Each row is where one point has got to under a steady rotation. How many ticks took it there?
The counts run from 0 to 656.
[ 1.49  0.03  0.78  1.25  2.97  2.49  2.02  0.15  1.32  2.14  1.29  1.14
  0.29  1.33 -4.13 -0.97  1.33  0.50  0.90 -1.87 -0.56  0.40 -0.38  3.08
  3.72  3.15  3.33 -0.48 -2.26  1.61  3.39 -1.32  2.05]  391
[-0.67  1.42  1.25  0.91  1.51 -0.99 -1.41 -0.37 -0.93  2.99  2.07  1.30
  1.47  2.05  2.15 -0.95  0.79 -1.24  0.66 -1.92 -3.46  0.55 -3.98 -1.78
  2.00 -2.41  1.57  1.64 -1.08  1.34  4.52  3.63  2.23]  284
[-1.65  1.03  2.40 -3.05  0.66 -4.17 -2.53  2.34  2.39  1.83 -2.29  0.02
 -1.06 -2.43  1.52 -1.42  0.35 -0.62 -0.22 -0.87 -2.75  0.51 -1.11  2.35
  1.96 -1.02  0.04 -0.55 -3.79 -0.12  3.65 -1.08  3.54]  442
[-0.57  0.08  1.74 -0.60  3.15 -0.94 -0.56  2.55 -1.18  4.47 -3.14 -2.41
  1.89  0.78 -1.15 -1.28  1.08  3.41 -0.95  2.25 -2.03 -1.01  0.21 -1.43
  1.27  4.62  0.85  1.44 -1.28  0.29  3.02 -1.67 -0.11]  522
[-1.86 -0.06 -0.15  0.26  0.52  1.22  0.33  0.81  0.28  0.35  0.63  0.26
  1.70  1.39 -1.16  5.27 -0.58  1.03  2.67  5.40 -4.64  4.20  1.45  0.81
 -1.16 -0.41  0.80 -1.04 -2.05  2.51  0.90 -0.18 -1.38]  464
[-2.52 -0.10  3.42 -3.90 -1.18  4.57  2.51 -0.24  0.32 -1.85 -2.33  2.86
  0.09  1.22 -1.18  0.87  0.21  0.07 -0.77  0.87  0.04  1.67 -2.28 -1.75
  0.20 -1.34 -1.26  2.13  0.14  0.86 -0.68  0.23 -4.60]  147
[ 0.93 -0.32  1.27 -2.59 -5.65  4.34 -0.14  2.84 -1.20  3.96 -0.12  1.60
 -3.83 -0.82 -1.63 -2.20 -0.74  0.39 -0.96  2.24  0.75  0.45  0.81 -2.84
  0.71 -1.43 -1.02  0.78  0.13  0.37  0.14  0.53 -0.75]  317
[ 1.48  0.51  2.62 -3.61 -2.37 -2.08  0.00  0.48 -0.14  0.82  4.24  2.44
 -3.90  1.07 -2.53  1.40  1.21 -0.03  3.70  1.09  0.61 -0.29  0.51 -1.96
 -3.33  0.32 -1.51  1.45  1.06  1.22  1.53  2.29 -1.56]  27
[-1.30  0.55  5.67 -2.57  0.54  1.26 -0.94  0.37  1.34  2.67 -1.01  2.02
 -0.49 -1.25 -0.78  2.60  2.79  0.53  0.68  0.78 -3.59 -1.12 -1.17 -0.18
  0.57 -3.55  0.65  3.01 -0.35  0.12 -2.50 -2.58  0.87]  344
[-2.37  0.34  0.99 -2.95 -2.41 -4.62  0.57 -1.42  1.96  3.08 -3.16 -0.34
  1.56 -0.41  0.59  0.19 -2.48  1.12 -1.47  0.40 -3.74  2.55 -1.99 -3.09
  1.32  2.12  1.01  1.83 -1.75 -1.15  1.35  0.29  0.52]  624
[-2.14 -2.17  3.81 -0.53  3.55  0.59 -1.42  2.09 -1.67  2.36 -0.15 -0.89
 -2.87 -0.49  0.65 -3.90  2.35  2.20  2.39  1.27 -2.94 -0.19 -0.39 -0.04
  1.85 -2.09 -0.83  1.84 -0.50 -0.03  1.45 -1.95 -0.54]  603
[ 2.72  4.83  1.65 -3.79 -0.32 -1.97 -0.10 -0.06  2.68 -2.27 -0.37  2.05
 -3.51  0.06  0.33  1.13  0.73 -1.60 -0.50  1.99 -1.61 -0.38  0.05 -0.68
  0.50 -0.52 -2.82 -0.25 -3.07  2.21  1.89  2.97  0.69]  184
[-1.25  0.79 -2.80 -0.79 -0.33 -2.00  1.14  0.84  0.65  1.73  0.91  1.87
 -5.00  0.21 -2.81  2.97  2.23  3.53  2.26  1.13 -0.52  1.81 -0.14  0.87
 -4.29 -0.27 -0.70 -0.45 -2.89 -0.36  3.14  0.12 -1.60]  116
[-0.94 -1.84  2.02 -4.23 -0.63  1.57  1.44 -0.97 -0.34  2.10 -1.21  4.48
  3.30  1.47 -1.33 -1.72 -2.26  2.57 -1.09  0.14  0.26  2.82  3.42  0.34
  3.32  1.34  0.89 -0.56 -1.37  2.06 -0.57  0.14  1.70]  582
[ 1.29 -0.30  2.04  0.09  0.15  2.46 -3.24 -1.81  0.52  2.85  3.02  2.45
 -1.76  0.59  0.59 -1.59  2.34  2.52  0.93  2.25 -2.11 -0.74  1.15 -1.18
  1.93 -1.98  0.41  1.00 -2.67 -0.26  5.24 -2.51  2.14]  221
[-2.34 -0.30  2.17 -2.39 -1.26  0.09 -1.96  3.01 -3.75  0.29  2.27 -3.51
 -1.18  2.17  2.54 -4.56 -1.47 -0.07 -1.14  0.30  1.45  1.05 -2.46 -2.16
  1.98 -0.24 -0.18  1.80 -0.34  0.84  4.24  0.21 -0.87]  415
[-3.92  1.15  0.01 -3.17  1.72 -1.18  0.60 -1.96  0.74 -0.12  2.55 -0.70
  1.97  0.41 -3.90  2.28  0.96  0.87  0.86  1.79  0.60  3.70 -1.32  2.83
 -1.87  1.71  3.31 -1.12 -3.41  0.78  0.80 -0.09  1.97]  651
[ 0.46  3.66  0.13 -3.20 -6.14  0.24 -0.88  0.60 -2.08  1.30  3.20  2.16
  0.20  0.27 -0.42  2.64  1.15 -0.10 -0.12  0.76  2.09  1.60  0.24  2.17
 -0.70 -1.30  0.83  0.22 -3.22  1.42  3.07 -1.76  0.01]  571
[-3.08 -1.78  3.88 -0.30  0.64  5.23  1.43  1.45  0.43 -0.22 -3.02  1.22
  0.89  3.03  0.32  0.13 -0.57 -0.62  1.20 -1.09 -3.80  2.81 -2.43 -1.12
  3.36 -1.88  0.37  0.90  0.08  1.11 -0.46 -1.10 -3.22]  148
[ 0.10 -1.68  2.37 -2.14 -4.97 -0.85  0.19  0.49 -1.36  2.90  5.46  3.32
 -0.20  0.32  0.44  3.45 -0.29  1.12  2.58 -1.59  0.29  0.97  0.30  2.62
 -2.10  0.70  0.98  0.86  0.17  3.24  1.54  0.98  1.46]  31
[-2.76  1.07  2.97 -0.98  0.08 -1.91 -0.47  1.98 -1.50  4.38  1.28  0.05
  0.57 -2.70 -0.50 -3.96  0.65  2.49 -4.28  0.78  0.68 -0.10 -1.48  1.68
 -0.15  0.71  2.98  1.44 -0.91  0.16  0.97  2.21  0.41]  258
[ 2.78  2.87  0.58 -1.40 -1.73  0.61  0.59  1.14  2.46  2.94 -1.48  4.68
 -1.28 -0.39 -2.25  0.21  0.40 -1.20  1.79 -0.19 -4.13  1.46 -0.33 -0.95
  3.33 -4.20 -0.26  3.30  0.02  1.29 -0.83  0.48  1.67]  633
[ 0.41 -1.31  0.76 -1.75 -1.40  5.18  4.63  0.16  0.07 -1.08 -0.56 -0.10
  2.11 -0.04  1.06  4.04 -1.62 -0.33 -3.09  0.08  1.73  1.61 -1.26 -0.62
  1.71 -0.21  1.96  2.30 -2.68  2.03  3.16 -1.01 -2.04]  491
[-1.86  0.14  3.22 -2.94 -0.37 -2.83 -0.77 -0.09 -1.12  1.07  4.08 -0.03
 -1.50  0.55  0.78  0.42  1.41  2.35 -0.40  2.01  1.79  2.14  0.83  2.30
  1.49 -1.60  1.76  3.73 -0.19  1.60 -3.65 -3.06  2.27]  162
[ 0.86 -1.10  3.94 -3.36  2.54 -3.24 -1.22  1.32  1.44  0.19 -1.36  4.80
 -1.12 -1.39  1.45 -3.14  0.51 -1.26  0.85 -0.08 -3.04  0.95 -0.25 -1.89
  1.60 -1.20 -0.94  2.38 -0.52  0.02  2.18  3.28 -1.10]  539
[-5.45  0.86  4.10 -1.73 -2.57  2.16  0.20  0.60 -1.12  0.67 -1.14  0.70
  1.39  1.04 -0.58 -1.96  0.66  0.24 -0.35 -0.47 -1.53  1.31 -4.55  0.72
  0.69 -2.28 -0.39  2.77  0.79 -0.34  1.18 -2.11 -4.23]  598
[ 1.98 -1.87  3.62 -3.48 -0.68 -0.05  0.09  2.19 -3.38  2.04  1.83  1.29
  0.26  0.61  1.24  0.15 -0.70 -2.37  4.59 -1.14 -4.50  1.00  1.51 -2.10
  0.95 -0.66  1.69  1.36 -0.93  0.33  2.96 -0.61 -1.21]  29
[-2.76 -0.69  0.72 -2.98  0.55  1.33  2.01 -2.80  1.22  0.76 -3.26  1.43
 -1.29 -0.70 -1.46 -3.58 -1.25  2.95 -2.30 -1.30 -0.38  1.57 -1.98 -1.86
  0.53 -0.52 -0.44 -0.86 -2.95 -1.75  3.75  1.38 -2.40]  50
[-4.33  2.20  0.34 -4.33 -0.34 -1.38  1.72 -0.85  1.35  0.34 -1.82 -0.01
 -0.01  2.13 -1.19  3.25  1.37  3.11  0.65 -0.47  1.66  2.16 -2.62  3.07
  0.14 -2.63 -2.47  1.14 -2.05  1.73 -0.09 -2.33  1.98]  243
[ 2.79 -1.22  2.16 -3.45 -0.59  1.21 -1.26 -0.29  0.86 -0.03  3.60  0.05
 -2.20  3.46  0.54  1.33 -0.64 -1.26  1.06  1.83  2.32  1.04  2.23 -2.04
  3.35  0.32  0.69  1.23 -1.76  3.08  0.23  0.13  4.25]  226
[ 1.42  0.89 -1.87 -0.10  2.52 -1.95  2.16  0.75  0.83  0.80 -1.86  1.00
 -3.13  2.70 -0.85  1.41  0.10 -0.76  0.87  0.11 -3.50  3.59 -0.46 -5.46
  2.01 -0.17  1.54  1.79 -1.73 -0.51 -1.19  2.47 -1.82]  369
[-1.51  0.16  2.48 -2.84 -1.45 -0.51  0.59 -0.94  2.66 -0.72 -0.02 -2.18
 -3.06  1.30 -1.03  4.80  0.13 -3.10  0.70  1.54  1.52  2.80 -0.08 -1.06
  0.39 -0.95  2.34 -1.31 -4.50  1.43  1.43 -2.14  1.35]  307
[-3.26  2.51 -0.01 -1.75 -1.36  1.72 -0.82  3.08 -0.79  0.05  0.95 -2.80
 -3.52  0.39  2.22 -0.03  0.54  0.64 -0.33  1.27 -0.55  1.73 -1.67  4.71
  0.83 -2.45 -1.15 -1.08 -3.26  2.24  2.62 -1.33  1.83]  507
[-2.85 -2.48  1.71 -2.08 -0.92  1.91  1.34  0.24  1.68  1.28 -2.42  1.83
 -3.03  0.81  0.82  1.58 -0.45  2.35  1.03  1.45 -1.49  3.74  2.09  1.57
  1.00 -4.60 -2.80 -1.32 -1.59  1.95 -1.24 -1.88 -0.82]  502
[ 0.61  1.31 -0.11 -1.76 -1.99 -2.20 -1.43  1.67 -2.42  3.32  0.99  3.90
 -1.09  1.69 -2.46 -4.14  0.71  0.02  0.98 -3.81  0.77  2.12 -0.03 -0.20
  2.08  2.37  2.59 -0.07 -1.98 -1.88  3.50 -1.15  0.75]  127
[ 2.64 -0.96  4.26 -1.63 -0.76  0.05  0.29  0.70 -3.32  1.94  1.29  4.50
  0.22  1.33 -0.13  0.26  1.15  0.46  2.64 -0.53 -2.20  0.46  1.75 -2.64
  0.40 -1.71  0.33  2.57 -0.14  0.67  1.77 -0.55 -4.71]  475
[ 0.72 -3.47  0.98  0.39 -0.47 -0.43  4.66  0.38  0.69  1.20  3.04  0.92
  0.81  0.00 -1.96  3.05 -1.14  1.30  2.39 -1.47 -0.24  1.85  1.08  4.47
  0.91  0.25  2.05  2.39  1.15  4.19  1.37 -0.39  0.38]  294
[ 2.63  1.62  1.26  0.84  0.42  2.25 -0.18  3.44  0.83  3.22 -1.52  1.20
 -2.51 -4.31  0.25 -3.15  1.94 -0.77 -2.41 -0.48 -3.03 -1.39 -2.55  0.45
  1.65 -1.71  1.20  2.00 -1.97  0.06  2.59  2.48  0.96]  445
[-3.33  1.46  1.46  0.87 -2.24  1.93 -0.99 -0.20 -1.18  4.79 -0.41  0.09
 -0.25  1.36 -0.61 -1.40  1.75  0.78 -0.54  0.58 -1.23  2.07 -2.06  0.60
  3.79 -5.87  0.86 -0.15 -1.48  1.28  0.90 -1.36  0.83]  59
[-2.10 -2.26  0.57 -3.57 -1.15 -0.29  3.14 -0.78  1.05  0.15 -2.53  1.34
  0.62  1.39 -1.26 -0.04 -2.31  0.42 -1.61 -3.72  1.21  3.92 -2.64 -1.60
  2.62  1.62  2.91  0.97 -2.29 -1.54  1.99 -1.76 -0.47]  46
[ 1.81  1.08  0.59  0.02 -3.37  0.60 -0.97  1.08  0.70  3.28  2.70  3.18
 -1.98  1.47 -4.23 -2.51  0.84  1.55  1.92 -1.02  0.66 -0.21  0.72  2.27
  1.41  1.73 -0.18 -0.05 -1.55  0.85  3.56 -2.03  3.26]  128
[-2.23 -0.48  3.04 -2.83  1.21  0.27 -0.59 -0.50 -1.37 -0.38  3.59  3.03
 -5.05 -0.22  1.56 -0.89  1.78  4.01  0.58  1.31 -2.00  1.46  0.81  2.84
 -1.46 -2.06 -0.91  0.94 -0.86  1.33 -2.02 -0.41 -0.23]  158
[ 1.39  0.53  1.69  0.28  1.78  1.09  0.08  4.28 -3.07  2.66  0.83  0.99
 -2.74  2.83 -2.22 -1.41  1.16  1.32  0.23  0.06 -1.50  1.27  2.52  1.09
  4.61 -0.23  1.04  2.03  0.55  1.61 -3.48 -2.56 -0.34]  514
